The same turns and mirrors carry the whole set onto itself and the rows of a family onto each other. Which other rows belong to the same family as each row named below? List them in the order they appear above.
These 15 rows form 5 families of 3 rows each.
vam: [-21   3   6  11 -12  -3 -11  -9 -15   9 -11  -1   8   0 -10   3   5  -7
  10  -9  14 -11 -19   0  14 -13]
poni: [-17  16   0   9  -5   7 -11  -8 -14   5  -8   3  -6   0  -2   1   3  -4
  -1  -4  14  -8 -18   5  15 -13]
gomo: [-19  12   4  15  -8 -13 -10  -2  -5  10 -11  -1   4  -5  -8   0   4 -10
  -1  -5  11 -14 -19   2   9 -10]
rezin: [ -4   1 -11  -3 -10  -7   4   6 -19   5  10   3  -2   1  -4   8  -8   4
  -2 -13   5  14   1   3  10   4]
gunas: [-16  18   7  12  -6  -7 -11  -4 -11   5  -6   0  -5   3  -6   7  -2 -11
   9  -2  11 -13 -16   4  10 -14]
Vaziz: [  6  -1  -8   1 -10 -14  -1   3 -29   6   5  -1  -3  13  -2   7  -5   1
   2 -10   0   1   1  -3  16  -3]
zef: [ -8   1  -6   6   6 -16  -1   5  -9  -7  -4 -12  14  -8 -15  17  15   9
 -12 -22   6  -9  -4   7   5   5]
pimov: [-11  -7 -11  -3   7  -9   0   1  -4  -7  -3 -12  11  -1 -18  18  18   3
  -4 -23  -1  -7  -8   2  12  -2]
Sekig: [-10  -1   0   8   0  -9   2  -3  -4  -6  -3 -11  14 -11 -23  13  18  -2
  -6 -22   5  -5  -2  12   6   1]
fegif: [ -4  -3  -8   8   3  -5  -2  -4  -8  -6  -5  -7  12 -10 -22  19  18  10
 -11 -20   7  -6  -1   2  17  -1]
lasu: [  4  -3 -13   3  -5  -8  -5   6 -23   8   2   6  -5   9 -11  14 -14   6
   1  -6   7   3  -4  -5  15   3]
zimeg: [ -6   4   7  -2   2  -2   4   2  -3  -7  -3  -6   4  -5 -27  17  14   2
 -10 -24   9  -6  -8   6   8  -3]
Zusot: [  2   0 -10   7  -6 -17  -8   8 -26  10  -2   2  -5   9  -3   8 -12   5
  -2  -8   1   2  -5   5   5   5]
Kupuz: [-14  15  -2  13 -13  -4 -10 -10  -2  11  -8   2   4  -4 -10   9   3  -9
   5  -3  10 -10 -16  -5  17 -13]
zive: [ -5  -5 -15   5   1 -11  -2   8 -27  -1   9   3  -5   6  -3   7  -7   5
  -3  -8   3   6  -1   2   7   5]

Same family as Vaziz: vam, pimov
Same family as zive: gunas, Sekig
Same family as zimeg: poni, rezin

The same turns and mirrors carry the whole set onto itself and the rows of a family onto each other. Which other rows belong to the same family as each row named below? List them in the order they appear above.
These 40 rows form 5 families of 8 rows each.
vipop: [  8  -3  23  -5   6  10  -8  -4   2  14   4 -11  13]
firak: [  2 -17   2  -7  -9   4   0   6  -3  10   8  -9   7]
miro: [ -4   5  13  13   2   9  -8 -14   1   2   6   1  10]
zaked: [ -1  -4   4 -10  -1  -4   4   0 -16  -8   1 -13  -2]
pumaf: [ -6   5  20   2  17  -8  -6   1  -4   3   0 -12   9]
Vetu: [  3   6  20  -9  11   0  -1  -6 -13  -5  -2 -14   2]
kog: [ -2   6  20   9  14  -5 -10  -1   2  -1   0  -9  13]
Bapad: [ -6   9  19   6  10   7  -7 -15  -3   6   5  -2   8]
kiluk: [  9  -1  10   7  -6   4  -7  -7  -2 -15   0  -7   8]
viko: [ 5  1  6 -4 -2  9  3 -1 16  3  4  7  8]
Zor: [-9 -5 -3 10 -9  3 -2 -7 -4  0  9  2  5]
lod: [  2   6  13 -15   9   7   6  -1   9  10   3   2   3]
lugos: [  1  -7   0  -3  -7  -2   2   0 -12 -12   1 -10   0]
vabu: [  7   8  22  -1   8   4  -6  -9  -7  -8  -2 -11   6]
kabu: [  4   7  14 -10   7   9   4  -3  13   8   3   4   6]
paren: [-14  -6  -4   2  -6  -1   2  -3 -10   3   8  -1   0]
zitu: [  1  -8  14 -15   4   4   1   3  -7  17   5 -14   5]
mik: [  0 -14   6 -13  -3   3   2   6  -7  14   6 -12   4]
beb: [ 10 -11  11   3  -8  10  -8  -1   6   7   6  -6  15]
zasen: [ -6  -7   0  10  -3 -10  -4   7  -1  -6   4  -6   9]
zof: [  6 -16   4   0 -12   7  -5   3   3   7   7  -7  11]
Kivus: [ -5  -1   5  14  -6   7  -7 -11   1  -1   8   3   9]
dok: [-11   9  18  -1  13   4  -2 -12  -9  10   5  -5   3]
narot: [  4  -4  21 -12   8   7  -3  -1  -4  17   4 -14   8]
kubo: [ 6  4 11 -5  3 10  2 -3 16  5  3  6  8]
laba: [ 10   4  17   5   2   5  -8 -10  -3 -12  -2  -9   9]
baso: [-11  -3   6  -2   8 -13   1   8 -10   2   3 -12   4]
gagi: [-10  -7   0   3   1 -13  -1   9  -6  -2   4  -9   5]
zomul: [-2 -4  6 15  0 -7 -9  3  4 -7  3 -5 13]
Kipa: [ -1   3   8 -17   7   5   9   2   6  10   4   1   1]
gak: [-15   4  10  -6  10   1   2  -7 -14  11   6  -6  -1]
rufon: [ -1  -1   2 -16   1   4  10   4   6   9   5   3   0]
tipo: [  0  -3  -1 -11  -3   5   9   4   9   6   6   5   2]
poket: [ 3 -2  1 -6 -5  7  6  2 13  3  5  7  5]
dopu: [-16  -2   1  -5   2  -1   4  -4 -14   8   7  -4  -2]
Roto: [  5  -6   2   4 -10   1  -3  -3  -6 -15   1  -7   4]
Lum: [-10   2  14  -3  15 -11  -1   5  -9   4   1 -13   5]
Tonaz: [  0   1  12 -12   7  -2   2  -2 -16  -5  -1 -14  -2]
Bovov: [ -1   2  15  14   6  -5 -11  -1   5  -5   2  -6  15]
Tokam: [ 10  -6  19   1   0  11 -10  -4   6  10   5  -8  15]

Same family as firak: vipop, zitu, mik, beb, zof, narot, Tokam
Same family as Vetu: zaked, kiluk, lugos, vabu, laba, Roto, Tonaz
Same family as baso: pumaf, kog, zasen, gagi, zomul, Lum, Bovov
Same family as rufon: viko, lod, kabu, kubo, Kipa, tipo, poket

The same turns and mirrors carry the whole set onto itself and the rows of a family onto each other. Which other rows belong to the same family as each row named below? List them in the order they appear above.
These 32 rows form 4 families of 8 rows each.
Sulak: [ 7 -6 14  8  5  0 -5 -7  2]
lete: [-3  8 21 -2  2  0 -1  6 -6]
ges: [-8  5 -4 -7 -7 -2  0 18 -2]
nus: [  5  -8   7 -11  -6  10  -2  10   0]
Vud: [  7  -9  12   1   6   0  -6 -10   1]
novag: [ -4   5  19  -3  -2   1  -2  11 -10]
pusag: [ -8   8  -1  11   8 -10  -4  -3   0]
pebaz: [  0 -11 -13   1   0   0  -5   1   6]
sosov: [  1  -4 -12   4   3  -1  -3  -3   9]
nopa: [  2 -11 -10   5   1  -6  -6  -1   5]
rotud: [-6  1 -4 11 -2 14  0  3 -6]
sal: [ -6  10   2   8   4 -13  -1  -1   1]
bim: [-10   7  -5  -1  -5  -1   1  17   0]
mireg: [  7 -11   2  -9  -3  10  -7   8   0]
riba: [-11  11   3   8   6  -9   2   0   0]
Bugod: [ -3 -10 -10   4   1  -6  -8   0   7]
lobu: [  1  -2  11 -11   4 -14  -6   5   5]
Tuve: [  4  -3  11 -11  -1 -14  -4   6   6]
likuv: [  2 -12   3  -7 -11   9  -2   7   1]
Tuv: [ 6 -4 11  6  9  3 -7 -9  3]
Taz: [-2  2 -3 15 -1 10  0  4 -8]
Fup: [-10   3  -3  -1  -4  -4  -1  19   5]
niref: [-5  3 -8 -3 -6 -3  3 18 -3]
sufa: [-6 -1  0  9  3 12  7  4 -7]
gir: [-3 -2  2 12  3 17  2  3 -5]
vetan: [ -4   9   5   7  12 -10  -2   0  -1]
bomir: [  7  -5  10   2   4   4  -6 -11  -6]
bameb: [ 1 10 17  0 -1  4  3 11 -5]
zav: [ -1   1   4 -10   0 -16  -7   4   6]
vul: [  5   0   8  -9  -1 -11 -14   3   7]
kuvik: [  9 -12   4  -5  -5   9  -2  11  -2]
bif: [ 0  9 18 -4  1  6  1  8 -8]

Same family as mireg: ges, rotud, riba, Bugod, lobu, Tuv, bif
Same family as gir: lete, nus, Vud, pusag, pebaz, bim, zav
Same family as bomir: novag, sosov, likuv, Fup, sufa, vetan, vul

The same turns and mirrors carry the whole set onto itself and the rows of a family onto each other. Which other rows belong to the same family as each row named below? List them in the order they appear above.
These 21 rows form 7 families of 3 rows each.
vaz: [ -1  -5   8   3  -3   0  -2 -11 -16   1  -5  -2  22]
rora: [ -7  -7   7  13  17  -8   6 -16  -8   8 -11   2  -5]
vika: [ 14 -15 -11  19  10  -2   5  -3   1   8   3  -9   1]
zosar: [ 14 -13 -11  13   6  -1   1  -3   3   6   7 -10   3]
petoz: [ 18 -10  -9  13   8   0   5  -3  -1   7   8 -10   1]
dozol: [ 12 -12  -7  11   2   5   2  -7   4   8  10  -8   4]
Mov: [ -2 -12   5  21  21 -11   6 -16 -12  12  -9   1   1]
kotob: [ -7  -5   5  17  13  -7   4 -19  -5   9 -11   6  -3]
Fad: [  5   6   7   7   3   1   1  -7 -16   0  -8  -4  24]
pas: [ -8  -8   4  17  18  -8   5 -17  -7  10 -11   5  -2]
rudut: [ -4  -7   8  17  13  -7   5 -18  -7   8 -11   6  -6]
nitid: [ -1  -5   3  16  19  -8   5 -11  -7  12 -13   9  -4]
Lezit: [  3   1   3   6   0  -2   0  -8 -19   2  -5  -2  26]
Viru: [  0   1   5   7   2  -4   1  -7 -22   2  -6 -10  22]
pade: [ 16 -12  -7  15   5  -1   8  -3   2   6   6 -13   4]
ril: [ 14 -13 -10  14   4  -4   6  -4   2   6   6 -13   3]
terin: [  2   5   3   7   0   4   3  -7 -17   1  -5  -2  23]
fasat: [  5  -1   3   4   0   3  -1  -4 -12   0  -5  -3  26]
fedup: [ -7  -9   9  16  15  -9   2 -20 -12   7 -10   5   1]
sesu: [ 15 -11 -10  16   6   6   0   1   3   8   0  -6   7]
rinog: [  5   6   4   7   3  -1   1  -6 -15   2  -7  -2  26]

Same family as ril: kotob, rinog
Same family as zosar: pas, Lezit
Same family as nitid: dozol, Viru
Same family as fasat: vika, fedup
Same family as vaz: Mov, sesu

The same turns and mirrors carry the whole set onto itself and the rows of a family onto each other. Which other rows belong to the same family as each row named below? List them in the order they appear above.
These 18 rows form 3 families of 6 rows each.
lun: [  6  17   0  -1  12   0   4   0   2  -2  -9 -12 -14  -4   4   3  -9   0
  -1 -10   1  -8  -2   4  11  -8   6 -10 -21   8   1]
toles: [ -2   4  -3  -4   2 -11  -7   4   0  19   7   5 -16  11 -15   6  14   2
  -1  -5   2  -1   4  -3  18 -13  -9   0  13  -3  -2]
zutop: [ 10  15  -3   0  15  -6  -1  -4   2   7  -5 -15 -10  -6  -2   3  -8   4
  -1  -3   3 -10   0   5  15  -4   2 -14 -22   3   4]
molik: [-12  12   7   0  14   6  -1   6   5  11   5   3  -4   5   4  17  -5  -9
   1  -7   5   3   1   3  19  -9   1 -15  -8  12  -8]
Difa: [  5  -1   2  -7   1  -4  15 -11   1   2   3   0 -13  -1  -6   2  14   1
  -5  -1  -6   5   3  -9  11   9  -5   5  -1  -8   9]
Sek: [-10   1  -5  -4  16   0   0   5   4  16   7   2   1   8   1  17  -4  -4
   0   0   6   2  -5  -5  19 -10   3 -15  -7  13 -11]
Zeve: [  2  16   3   4  16   2   2  -5   3   0  -7  -9 -11  -1   2   0  -8  -6
   1  -8   2  -4   1   9  14  -2   0 -14 -21  11   3]
Bef: [ -4  -4  -6  -1   2   1   1   3  -5   3  -2   6  18  -5   2   9  -6   5
   0  13   4   5 -13  -4   1   5  -7  -1   2   1   2]
Luvus: [  6  14  -5   5  -2 -11 -16  15  -8  10  -4  -4  -4 -12  -7  -3   2   8
   7   8   4  -7  -9   5   7 -10 -16  -3  -1   2   3]
gezu: [ -2  16  -5   5  -2 -11 -10  13  -7   3   0  -7   1 -14  -3  -8  -1   6
  11   1   1  -5  -9  -2  -6 -11 -15  -4  -1   0   5]
Febi: [  8  -1  -2  -7   6  -5   9 -17   1   3  -2  -3  -6   4  -9   4   3   6
  -8  -2  -1  -2   4  -3   7   8  -2   4   1 -13  12]
zep: [-11   6   4  -3  11   2   2  10   5  12   4   1  -3   8   7  17  -6  -8
   0  -3   6   1   3  -6  13 -14   2 -11 -11  17  -7]
Fenil: [ -2   8  -3  -4  -3  -9  -1   6   2  12  11   2 -23   4  -9   6  19  -4
   0  -4  -1   6   6  -7  16  -9 -10   2   6 -10   3]
Ligu: [  8   1   3  -1   3  -4  16 -12   2   1  -3   2 -13   5  -4   6  11   2
  -6  -5  -8   0   3  -3   2   7   2   4   1 -10   8]
Tesuf: [  4  16  -4   4  -8  -7  -6  19  -6   2   0  -9  -4 -14  -5  -7   0   6
   4   5   2  -4  -9   5  -2 -12 -13  -1   1   5   3]
bisof: [ -9   3   3  -3   0  -1   3   8  -5   3   3   3  20 -12   2   5  -3   7
   5   5  -1   2 -11  -8  -6  -1  -8  -2   5   4   1]
zosor: [ -6   0   3   3  -4  -5   6  10  -5   3   0   2  15  -8   3  11  -4   3
   0  10  -3   7 -11  -4  -8   2  -8   1   2   6   1]
remuk: [  1   7   0  -2  -3  -4   0   8   4  13  11   4 -21  11  -8   1  18  -3
  -2  -3   2   0   9  -3  11 -12  -7   1  11  -2   2]

Same family as Zeve: molik, Difa, gezu, Fenil, bisof
Same family as zutop: toles, Sek, Bef, Luvus, Febi

